In the rows, zero is written as 128.
One turn moves each row of this set onto another row. After a few examples, where does it send each row asked below?
topib: [141 118 153  98 125 123 116 151 128 156 125 128 172 114 171  73 141 136
 126  97 137 154 150 164 164 137 122 106 106 167 105 114 130 105 126]
puder: [147 137 162  91 131 140 134 139 150 169 138 118 171 121 163  65 160 129
 103 112 137 149 157 139 170 147 110 130 117 153  94 115 126 105 111]
Duse: [136 143 143  89 125 147 107 146 144 110 150  94 144 133 175  77 127 136
 126 121 111  99 139 125 192 147  89 133 124 159  89 122 124 122 127]
lim: [161 149 147  84 112 138 138 140 139 123 161  89 157 142 180  94 151 131
 140 106 131 149 149 151 172 132 102 123 114 167 113 106 135 110 125]
Zis: [132 156 136 129  91 114 151 173 180 147 144 109 151 108 147 127  90 146
 133 101 137 121 159 111 153 146 117 132 103 127 120 134 118 146 130]
pimib: [157 124 148 102 140 136 100 154 129 164 107 118 157 115 178  78 143 149
 121 104 152 158 155 137 157 145 115 124  91 156 111 129 122 120 123]
Tamit: [143 136 153  91 102 128 133 149 126 138 159 119 148 142 177  93 137 144
 146  81 144 135 178 148 171 136 125 133 116 149 106  99 142 132 116]
Ruti: [125 147 146 139 106 110 145 174 192 150 122 101 148  92 146 118  95 140
 134 104 120 123 136 124 154 145 105 114  91 147 121 142 116 121 142]
Tibug: [127 147 145 118 113 151 133 157 175 131 136 118 132 112 143 104 115 150
 112 121 100  99 140 106 163 159  85 142 109 140 109 151 108 126 146]
sasiv: [129 153 139 119 122 139 118 170 188 124 134  97 151 104 155 101  99 135
 110 133 121  99 135 108 179 158  94 126 115 136  88 141 110 123 141]
Ladol: [159 153 140  93 112 137 131 130 144 106 159  80 143 142 179 103 136 140
 127 121 121 131 132 131 184 137  84 121 112 152 109 129 129 112 135]
belog: [145 155 142 117 102 138 140 140 163  97 156  82 144 135 168 130 111 141
 126 118 116 122 139 123 172 139  84 122 110 136 125 139 130 122 142]
Desa: [126 136 159 106 134 135 132 172 163 159 135 121 193 111 154  86 113 117
 131  98 134 143 180 144 149 130 118 128 116 155 111  97 129 127 106]
lat: [147 152 142 127 110 145 131 157 172 112 136  96 148 105 149 130  96 144
 118 126 120 126 138 115 163 146  82 118  96 130 119 149 113 120 156]
meman: [152 143 141  85 111 133 112 138 122 128 155 108 125 132 178  85 139 152
 131 110 137 118 141 125 195 147  99 134 107 143  79 123 122 126 130]
kedi: [169 143 149  82 124 145 127 153 138 148 146 107 168 118 163  80 152 128
 136 109 140 163 156 155 164 136 107 121 102 174 104 104 124 103 127]
tomep: [118 151 158 121 107 143 147 183 198 146 134 120 152 106 128 111 113 143
 121 100 115 111 158 122 143 156 110 138 111 139 119 135 113 126 148]
ges: [134 152 143 133 106 120 144 178 195 143 119  87 139 113 168 125 113 149
 136  98 144 126 154 117 147 151 122 131  96 140 131 142 127 135 136]
puz: [157 142 148 118 123 150 129 180 167 157 124 127 174  82 134 106 114 134
 127 113 139 157 162 137 144 147 103 118  85 152 111 123 108 108 149]
Zikuz: [138 128 152 103 125 131 126 155 131 134 131 115 145 146 194  98 149 149
 147  85 146 146 168 151 151 129 121 137 101 157 126 111 144 131 115]
zad: [131 135 143  94 123 121 123 134 135 111 146 109 126 138 188  92 144 150
 139 111 118 119 126 146 182 127  97 122 105 152  95 124 133 112 135]
Pag: [160 126 147  86 119 136 107 147 118 171 136 126 158 104 159  70 128 147
 125 100 149 149 168 135 173 147 119 122 104 155  90 115 115 120 128]
puv: [142 134 151 112 103 123 137 167 150 171 134 126 174 105 148 101 108 137
 132  81 149 149 187 137 146 142 135 125 108 146 120 109 125 134 122]
sab: [125 151 136 126 113 113 138 158 181 127 133  95 123 103 161 115 104 149
 132 117 109 107 120 117 169 142  91 120  92 143 106 149 114 119 147]
rer: [147 158 130 112 105 121 122 154 160 137 146 101 128 109 158 108 104 155
 122 121 131 108 132  99 182 154  95 132  97 128  92 148 104 134 138]
lib: [140 144 153 115 119 149 136 173 188 173 123 126 163  90 133  83 129 136
 108 112 131 130 160 124 154 167 116 131 108 150  98 135 107 109 143]
Bizer: [153 138 140 123 128 127 115 168 172 170 101 100 153  91 162  98 115 151
 112 111 153 143 146 113 154 161 117 120  88 144 113 151 110 123 136]
noruk: [150 135 138  91 134 137 105 145 128 126 127 104 119 137 194  86 150 161
 137 113 135 126 135 129 174 142  99 138  94 158 101 134 123 124 133]
Vum: [148 152 131 115 120 127 118 162 172 133 121  85 115 113 177 106 122 162
 130 120 134 110 127 106 169 154 100 131  92 147 106 156 111 128 146]
til: [130 158 141 111  90 117 144 153 154 114 167 101 126 141 178 120 121 150
 144 100 132 109 151 124 177 139 107 140 110 130 103 121 134 141 124]
rutu: [158 142 153 102 120 146 138 176 156 158 139 122 179 104 148  95 136 125
 140 102 144 166 171 155 144 138 115 119  95 165 114 103 123 107 134]
Lisi: [143 129 150  85 145 146 105 151 132 153 135 115 177 116 164  61 129 124
 125 113 124 137 161 137 173 138 101 128 116 169  92 103 120 119 112]
kido: [115 155 146 113 106 137 135 167 179 101 154  91 148 136 171 109 111 133
 133 109 115  93 149 126 177 146 100 134 131 141 106 121 135 135 130]
Teb: [132 152 139 110 110 125 139 162 165 111 141  91 116 146 192 117 137 159
 154  97 132 112 146 129 158 138 109 144 104 149 122 130 138 137 133]
sokez: [135 123 156 119 116 118 130 170 155 170 116 123 183  96 152  87 121 129
 126  89 138 156 155 156 147 142 128 105 101 163 120 118 126 113 127]
Nal: [117 151 156 107 110 140 142 148 160 111 151 106 138 148 157 114 125 149
 124 102  98 104 144 119 161 138  86 145 119 132 125 135 123 139 129]
Vif: [120 148 142 113 111 112 143 147 164 105 149  96 118 132 180 115 123 150
 145 112 112 107 125 132 175 128  93 126 102 144 106 132 129 121 141]
zil: [136 140 154  96 126 144 129 123 136 126 150 109 141 147 173  86 144 143
 109 118 105 119 137 121 179 139  80 141 118 141 106 135 124 124 115]
Rika: [143 149 148 135 112 147 141 176 182 132 131 116 165  92 135 131  97 136
 127 115 127 140 159 126 145 146  97 120  90 137 126 136 114 119 152]
Nam: [135 145 170 103 119 136 148 172 180 173 134 120 178 114 144  82 145 127
 114  92 143 145 170 146 150 150 129 128 117 146 107 110 127 113 123]
Dup: [154 139 137 114 114 125 119 163 158 177 123 119 159  84 137  96  94 147
 114 113 143 137 157 107 159 154 114 121  95 139  99 139  97 129 137]
rad: [115 152 150 134 117 132 142 185 202 137 134 107 178 102 147 115  92 123
 121 114 132 115 162 124 154 144 112 128 115 133 107 123 122 131 128]
rosot: [140 132 156 124 120 124 131 171 164 165 111 113 171 113 171 106 124 142
 128  86 157 158 172 141 138 142 133 126  96 145 135 124 133 129 119]
vinu: [131 123 153  94 120 122 126 141 126 126 143 120 152 139 186  86 150 141
 141  96 129 139 146 166 169 123 113 116 110 160 107 109 139 111 125]
tum: [131 146 168  86 124 132 144 135 143 140 154 108 163 154 170  84 158 133
 115  97 125 136 153 143 166 129 104 135 122 143 113 110 138 124 105]
zaluz: [136 132 149 130 116 116 131 172 173 172 111 113 168  79 141  95 104 135
 121 103 129 143 142 132 153 152 116 104  91 157 116 140 112 113 137]
lozin: [136 139 148 115 142 138 117 173 176 166 120 118 185  85 143  84 100 123
 110 125 137 133 159 122 161 147 106 122 104 144  91 124 108 118 125]
safa: [126 138 155  91 123 142 124 155 142 120 155 104 164 145 178  84 131 124
 144  97 115 120 166 147 172 130 105 136 129 167 110  95 140 131 109]

vinu goes to zad
lim goes to Ladol
rer goes to Zis
Where do these go?
tomep goes to lib
pimib goes to Zikuz
Duse goes to kido

One turn moves each row of this set onto another row. After a few examples, where does it send each row asked below?
zek: [110 134 140 131 162 101 113 132 120 112  90 112 138 143 168]
lofad: [109 128 148 133 157 153 114 163 138 138 136 116 126 158 142]
Rizip: [ 90 132 142 136 134  98 139 115 131 134  97 105 115 137 142]
kuri: [125 129 148 125 158 155 144 150 119 120 104 118 146 123 133]
raz: [121 130 154 155 150 118 165 139 152 137 114 121 160 126 128]
Basi: [133 128 145 131 153 160 137 157 128 136 105 111 161 135 133]
bilis: [123 133 145 121 156 101 103 144 130 117 101 135 140 139 170]
vem: [103 127 153 149 125 101 144 125 114 146  98 119 135 121 156]
Sirat: [134 149 123 147 135 124 100 131 169 120 122 112 134 134 157]
bevo: [125 125 150 149 154 124 155 155 143 152 110 119 170 134 130]
mogud: [ 94 134 144 129 129 114 131 116 133 142  94 133 117 126 147]
birof: [135 132 153 122 105 106 133 124 150 114 121 107 123 141 133]
vuna: [116 122 169 149 137 138 140 145 148 152 117 117 163 170 141]
megur: [124 146 117 149 152 113 102 135 152 113 119  92 132 140 157]
Talep: [125 134 143 135 116 108 128 118 146 108 117  81 124 152 139]
Zadiv: [117 127 172 155 139 130 134 140 160 133 131 119 155 174 148]
Mase: [126 132 135 139 154 115 110 151 106 125 103 118 146 122 174]
Mavis: [124 127 157 149  96 109 134 128 139 133 130  94 128 148 147]
fon: [117 124 149 132 145 152 125 167 139 154 132 109 139 159 132]
Beko: [136 140 129 152 127 132  98 147 140 125 135  94 132 140 164]

Rizip goes to zek
Mavis goes to vem
Where do these go?
fon goes to vuna
raz goes to kuri
birof goes to mogud

